The same turns and mirrors carry the whole set onto itself, and each row onto the other rows of its family. Which rows share a family with each named row? Give them in list order.
These 30 rows form 6 families of 5 rows each.
Q_536: [  1 -22  -8 -29   1 -31  -9   3 -18   7  22  16   4  -3   3  -4  17  -8
  16  18]
Q_381: [-13  -4  20  -4  -1  -7  12   7 -22   0  -4  19  -4   7  19   2  -1 -20
  19  33]
Q_982: [ 10   2  -5  -6 -12 -46  16  -4  -9   9  -7  15   4  10 -16   0  27 -25
  -1  24]
Q_581: [ 15  10 -11 -11  -8 -35   7  -2   0   9  -2  20  -6   8  12   2   4 -27
  -5  42]
Q_480: [ 13  -7  -6 -31   7 -25   3  -9 -13  21  17  19   5  -9   6   2  17 -23
   1  27]
Q_983: [ 11 -17   6  -6 -10 -23  -2 -12   7  28  -4   4   5  30 -16   5  24 -20
  -1  17]
Q_487: [  2 -28  -3 -14 -19 -17 -11  13  -9 -12   2   3  -8  20  10   5   0 -17
 -17   0]
Q_129: [ 15  12   1  -4 -14 -19   5  -2  -1  -3  -5   3 -20  21  -7  10  -1 -33
   2  25]
Q_848: [ 14 -30   4 -17   0 -18  -8  -4  -3   4  19  -1  -6  18  -7  18   3 -28
  -8  -3]
Q_352: [  5   6  11 -15   7  -9  15  -9 -16  16   1  25  -2  -1  16   4   5 -32
   1  35]
Q_544: [ -5 -23  18   7 -22 -13 -11   4  -4  10  -1  -3  12  27   3 -11  13 -14
 -10   8]
Q_722: [-14 -21   9 -13  -4 -21  -6  12 -23  -8  10  15   1   9  10  -3   8  -5
  29  21]
Q_601: [-17 -23  15 -24  -9 -13   3  -4 -30   0  -4   9   6   0  16   0  -3  -5
  -3  10]
Q_654: [ -4 -20  24   7  -9 -23  20   9  -8   3   0  12   1   5  18   0   8 -16
 -18   4]
Q_784: [ -4 -21  15 -36   1 -19  -5 -17 -27   3  10   2   6   3  -2   9   6 -18
  17   6]
Q_498: [ 14 -15  -7  -8   2 -17   7 -10  -5   8  -3   4  -8  19 -25  16   5 -35
  -8  23]
Q_83: [ 15 -12 -10 -15   5 -41  -5  -7  -3  12  14  10   2  10 -13  10  11 -24
  18  36]
Q_232: [ -1   3  22 -20 -12 -25   9  -4 -19   9  -2  14 -11  -1  26   3  -5   0
  -2  20]
Q_808: [ -9 -37  12  -2   0 -12  -1   9 -14  -6   9   9   5  12  23   5  -8 -21
   3  19]
Q_664: [  6 -19  15  -2   1 -40   7  -4 -12   7  14   0  10  12 -24   7  22 -26
  16   8]
Q_728: [-10 -29  19  -3  -5 -19   7   2 -14 -12   8   2  17   9  -2  -3  11 -33
   3  -3]
Q_879: [  0 -10   4 -28   4 -31   6 -20 -20  17  -2   8  -1   1 -14  14   8  -9
  15  30]
Q_2: [  4  -4  24  10 -20 -15   1   0   7  16  -1  -1  -2  23   9  -8   8  -9
 -10  16]
Q_638: [  2  16   2 -30 -15 -26   9 -16 -17   9 -12  14  -6   1   5   0   5 -13
   8  33]
Q_360: [ 11  13  15  -4 -19 -37  18   2  -1   6  -3  17  -6   6  17  -2  19 -23
  -8   9]
Q_612: [ 10   3   8  -1 -20 -17   4 -13  18  16  -9   4  -2  26  -2  -6  17 -22
  -3  21]
Q_160: [ -2 -34   1 -15   3 -24 -11  -2 -10  -8  18   3  13  14  -3   8   7 -31
  24  17]
Q_776: [  8  -5   9   4 -19 -25   1  15  -5  -3  -2   7 -23  20   8  13  -5  -6
 -10  18]
Q_471: [  7 -22  17  -8 -12 -20 -15  -6  -1  18  10  -3  11  33  -7   1  24 -24
   2   4]
Q_609: [  6   2  16  -1  -8 -21   6   6  -3   2   4  18  -7   9  36   4  -6 -25
  -8  26]

Which other rows belong to the same family as Q_381? Q_536, Q_480, Q_352, Q_722
Which other rows belong to the same family as Q_544? Q_983, Q_2, Q_612, Q_471
Which other rows belong to the same family as Q_360? Q_982, Q_654, Q_664, Q_728
Which other rows belong to the same family as Q_83? Q_581, Q_808, Q_160, Q_609
Which other rows belong to the same family as Q_638? Q_601, Q_784, Q_232, Q_879

